In the data rows, zero lies at 4.5, halfway between 4 and 5.
The rows trace a few hidden curves; rows on the same curve form a group. There are 2 groups. The first row asked about is in group 0, and each new group gets the next number.
Here is the table:
array([6, 3, 6, 3, 5, 4, 7, 7])
array([3, 4, 3, 8, 6, 8, 9, 3])
array([7, 4, 5, 2, 4, 2, 2, 6])
array([6, 2, 6, 2, 5, 4, 8, 7])
array([4, 6, 3, 7, 5, 4, 1, 4])
array([5, 4, 4, 1, 2, 6, 5, 2])
array([2, 6, 3, 8, 5, 5, 3, 3])
array([5, 4, 3, 2, 2, 6, 5, 2])
array([6, 4, 5, 2, 5, 2, 2, 6])
array([2, 6, 3, 8, 5, 7, 5, 2])
array([4, 4, 5, 1, 2, 6, 6, 4])
array([5, 4, 5, 4, 5, 4, 4, 6])
array([2, 5, 3, 8, 5, 8, 8, 3])
array([6, 4, 6, 4, 5, 4, 5, 6])
array([6, 4, 5, 3, 5, 3, 4, 5])
array([6, 4, 4, 2, 4, 3, 2, 4])
array([6, 4, 6, 3, 5, 3, 4, 6])
array([5, 4, 3, 2, 2, 5, 5, 2])
array([6, 4, 7, 3, 5, 1, 2, 8])
array([4, 5, 7, 0, 2, 6, 7, 6])
array([6, 4, 6, 3, 5, 2, 3, 7])
array([5, 4, 3, 1, 2, 5, 5, 2])
array([3, 6, 3, 7, 5, 4, 1, 3])
array([7, 2, 7, 2, 5, 5, 9, 8])
array([6, 4, 5, 3, 5, 3, 4, 6])
array([6, 3, 6, 3, 5, 4, 6, 7])
array([6, 4, 4, 2, 4, 3, 2, 5])
array([4, 5, 4, 6, 5, 3, 2, 5])
array([6, 4, 3, 2, 3, 4, 3, 3])
array([3, 6, 3, 7, 5, 4, 2, 3])
array([3, 6, 3, 7, 5, 4, 1, 4])
array([5, 4, 6, 4, 5, 4, 5, 6])
array([6, 2, 7, 2, 5, 5, 9, 7])
array([2, 6, 3, 8, 5, 6, 3, 3])
array([2, 5, 3, 8, 5, 8, 8, 3])
array([6, 4, 4, 2, 4, 3, 2, 4])
array([2, 4, 3, 8, 6, 8, 9, 3])
array([6, 3, 6, 3, 5, 4, 6, 6])
array([6, 4, 3, 2, 3, 5, 4, 2])
array([3, 6, 3, 7, 5, 4, 2, 3])
array([4, 6, 4, 6, 5, 4, 2, 4])
array([6, 3, 6, 4, 5, 4, 5, 6])
array([6, 2, 7, 3, 5, 4, 8, 7])
array([3, 6, 3, 7, 5, 4, 2, 3])
array([7, 4, 6, 2, 5, 2, 2, 8])
array([6, 4, 7, 2, 5, 1, 2, 8])
array([5, 4, 5, 5, 5, 3, 3, 5])
array([6, 3, 6, 3, 5, 4, 7, 7])
array([2, 6, 3, 8, 5, 6, 4, 2])
array([5, 4, 6, 4, 5, 4, 5, 6])
array([2, 4, 3, 8, 5, 8, 9, 3])
array([2, 6, 3, 8, 5, 6, 5, 2])
array([7, 4, 5, 2, 4, 3, 2, 5])
array([6, 4, 7, 3, 5, 2, 3, 8])
array([2, 5, 3, 8, 5, 7, 7, 2])
array([5, 4, 5, 4, 5, 4, 5, 6])
array([6, 4, 5, 3, 5, 3, 4, 6])
array([2, 6, 3, 8, 5, 6, 5, 2])
array([3, 6, 3, 8, 5, 5, 2, 3])
array([6, 4, 3, 2, 3, 5, 4, 1])
array([6, 4, 7, 3, 5, 2, 3, 8])
array([6, 2, 7, 2, 5, 4, 8, 7])
array([5, 4, 5, 4, 5, 4, 4, 6])
array([6, 3, 6, 3, 5, 4, 7, 7])
array([2, 5, 3, 8, 5, 8, 8, 3])
array([2, 6, 3, 8, 5, 5, 3, 3])
array([3, 5, 8, 0, 2, 6, 7, 6])
array([3, 6, 3, 8, 5, 5, 3, 3])
array([6, 4, 3, 2, 4, 3, 3, 3])
array([4, 6, 4, 7, 5, 4, 2, 4])
array([6, 4, 4, 2, 4, 3, 2, 4])
array([6, 4, 2, 2, 3, 4, 4, 2])
array([4, 5, 5, 1, 2, 6, 6, 4])
array([2, 6, 3, 8, 5, 6, 3, 2])
array([6, 4, 2, 2, 3, 4, 3, 2])
array([4, 5, 4, 6, 5, 3, 2, 5])
array([2, 6, 3, 8, 5, 6, 4, 2])
array([7, 4, 5, 2, 4, 2, 2, 5])
array([2, 6, 3, 8, 5, 7, 6, 2])
array([6, 4, 3, 2, 3, 4, 3, 3])
array([3, 6, 3, 7, 5, 4, 2, 3])
array([2, 5, 3, 8, 5, 8, 9, 3])
array([5, 5, 4, 5, 5, 3, 2, 5])
array([4, 6, 4, 6, 5, 4, 2, 4])
array([5, 4, 3, 2, 2, 5, 5, 2])
array([6, 4, 2, 2, 3, 4, 3, 2])
array([5, 4, 5, 5, 5, 4, 4, 6])
array([2, 6, 3, 8, 5, 7, 6, 2])
array([5, 5, 5, 5, 5, 4, 3, 5])
array([2, 6, 3, 8, 5, 6, 5, 2])
array([6, 4, 2, 2, 3, 5, 4, 2])
array([3, 5, 8, 0, 2, 6, 7, 7])
array([3, 6, 3, 8, 5, 4, 2, 3])
array([2, 4, 3, 8, 6, 8, 9, 3])
array([5, 4, 5, 5, 5, 3, 3, 5])
array([4, 6, 4, 7, 5, 4, 2, 4])
array([6, 4, 6, 3, 5, 2, 3, 7])
array([4, 6, 4, 7, 5, 4, 1, 4])
Some new rows, each followed by its group:
array([4, 5, 7, 0, 2, 6, 7, 6]) 0
array([4, 5, 4, 6, 5, 3, 2, 5]) 1
array([2, 6, 3, 8, 5, 7, 6, 2]) 1
array([6, 2, 7, 2, 5, 5, 9, 8]) 1
array([6, 4, 7, 2, 5, 1, 2, 8]) 0
array([6, 4, 3, 2, 3, 4, 3, 2]) 0
array([3, 5, 8, 0, 3, 6, 7, 7]) 0
array([6, 4, 7, 3, 5, 2, 2, 8]) 0
array([4, 6, 4, 6, 5, 4, 2, 4]) 1
array([5, 5, 4, 5, 5, 3, 2, 5]) 1
array([4, 5, 6, 1, 2, 6, 6, 4]) 0
array([5, 5, 5, 5, 5, 3, 3, 5]) 1
array([5, 4, 4, 1, 2, 6, 6, 3]) 0
array([6, 2, 6, 3, 5, 4, 8, 7]) 1
array([6, 4, 4, 4, 5, 4, 4, 5]) 0
array([2, 4, 3, 8, 6, 8, 9, 3]) 1
array([3, 6, 3, 8, 5, 5, 2, 3]) 1
array([2, 6, 3, 8, 5, 5, 3, 3]) 1
array([6, 4, 6, 2, 5, 2, 2, 7]) 0
array([4, 5, 6, 1, 2, 6, 6, 4]) 0
array([6, 4, 4, 4, 4, 4, 5, 4]) 0
array([3, 6, 3, 8, 5, 5, 2, 3]) 1
array([2, 6, 3, 8, 5, 6, 4, 2]) 1
array([7, 4, 7, 2, 5, 1, 2, 8]) 0
array([2, 5, 3, 8, 5, 8, 9, 3]) 1
array([2, 6, 3, 8, 5, 7, 6, 2]) 1
array([2, 5, 3, 8, 5, 7, 8, 2]) 1
array([4, 5, 6, 1, 2, 6, 7, 5]) 0
array([2, 5, 3, 8, 5, 7, 7, 2]) 1
array([3, 5, 8, 0, 2, 6, 7, 6]) 0
array([6, 4, 2, 2, 3, 5, 4, 2]) 0
array([6, 4, 7, 3, 5, 2, 3, 8]) 0
array([2, 4, 3, 8, 5, 8, 9, 3]) 1
array([6, 4, 7, 2, 5, 1, 2, 8]) 0
array([7, 4, 7, 2, 5, 1, 2, 8]) 0
array([2, 6, 3, 8, 5, 7, 5, 2]) 1
array([6, 3, 6, 3, 5, 4, 7, 7]) 1
array([4, 5, 7, 1, 2, 6, 7, 5]) 0
array([6, 4, 7, 2, 5, 2, 2, 8]) 0
array([6, 4, 4, 4, 5, 4, 4, 5]) 0
array([5, 4, 5, 4, 5, 4, 4, 6]) 1
array([6, 4, 6, 3, 5, 2, 3, 7]) 0
array([5, 4, 5, 1, 2, 6, 6, 3]) 0
array([4, 5, 4, 6, 5, 3, 2, 5]) 1
array([6, 4, 6, 2, 4, 2, 2, 6]) 0
array([4, 6, 4, 6, 5, 3, 2, 4]) 1
array([3, 6, 3, 8, 5, 4, 2, 3]) 1
array([6, 4, 6, 3, 5, 2, 3, 7]) 0
array([7, 4, 6, 2, 5, 2, 2, 7]) 0
array([5, 4, 4, 1, 2, 6, 5, 3]) 0
array([2, 5, 3, 8, 5, 7, 7, 2]) 1
array([3, 4, 3, 8, 5, 8, 9, 3]) 1
array([2, 5, 3, 8, 5, 7, 7, 2]) 1
array([6, 3, 6, 3, 5, 4, 6, 7]) 1
array([3, 6, 3, 8, 5, 5, 2, 3]) 1
array([3, 5, 8, 0, 2, 6, 7, 7]) 0
